[[-40.3 -45.8  41.9]
 [ 28.6 -33.5  47.1]
 [-24.4  48.7  28.2]
 [ -5.7  12.1 -11.2]
 [ -3.4  62.7  23.0]]
->
[[-33.5  47.1]
 [ 48.7  28.2]]

[[-15.2   0.0 -32.3  10.2]
 [ -2.8 -20.7 -16.5 -41.4]
 [ -7.7  18.0   7.6  -8.5]
 [-19.0  -2.4  17.8 -66.7]
 [ 23.6  10.7  10.1 -17.5]]
->
[[-20.7 -16.5]
 [ 18.0   7.6]]

[[-71.5 -34.1  -1.9 -57.0 -42.0]
 [-62.7  -4.4 -26.4  -4.9 -15.1]
 [-51.7 -64.7   5.3 -65.7 -50.1]]
->
[[ -4.4 -26.4]
 [-64.7   5.3]]

[[ 24.0   0.4 -32.4 -42.8]
 [ -1.2 -56.2 -64.1 -59.2]
 [ 31.4  37.0  73.2  60.4]]
->
[[-56.2 -64.1]
 [ 37.0  73.2]]

[[-34.5 -54.7 -54.7]
 [ 46.1 -38.5 -38.5]
 [  5.9  -2.9  -2.9]]
->
[[-38.5 -38.5]
 [ -2.9  -2.9]]

[[ 26.9 -16.6  11.6  51.0  -9.2]
 [ 30.1 -18.7  12.9  57.1 -10.5]
 [ 48.3 -62.7 -57.6   3.2 -62.8]]
->
[[-18.7  12.9]
 [-62.7 -57.6]]
---
[[ 17.8 -38.1 -33.7 -57.5]
 [-14.3 -52.7 -27.4 -66.2]]
->
[-57.5 -27.4]

[[ 54.1 -15.5 -15.6  51.8]
 [-11.9  23.0   4.3  35.7]
 [ 18.2 -13.1 -14.9 -27.0]]
->
[ 51.8   4.3 -13.1]

[[-35.3 -69.3  -6.4]
 [ -0.4  49.1 -74.9]
 [-11.3  47.6   1.6]
 [-10.7  70.5 -32.4]
 [ -1.2  46.2  21.7]]
->
[ -6.4  49.1 -11.3]

[[ 21.5 -58.8]
 [ 12.8  62.3]
 [ 64.4  10.1]
 [ 21.7  64.5]]
->
[-58.8  12.8]

[[19.1 -3.1]
 [ 2.2  1.0]
 [ 7.6 -2.6]
 [45.0 19.2]
 [26.9 59.4]]
->
[-3.1  2.2]

[[ 35.3   6.6  68.6 -20.5  -5.1]
 [-13.0  -2.5  -8.2  42.8   5.5]
 [ 28.3  16.9  28.0 -19.2  -3.6]]
->
[-5.1 42.8 28.0]
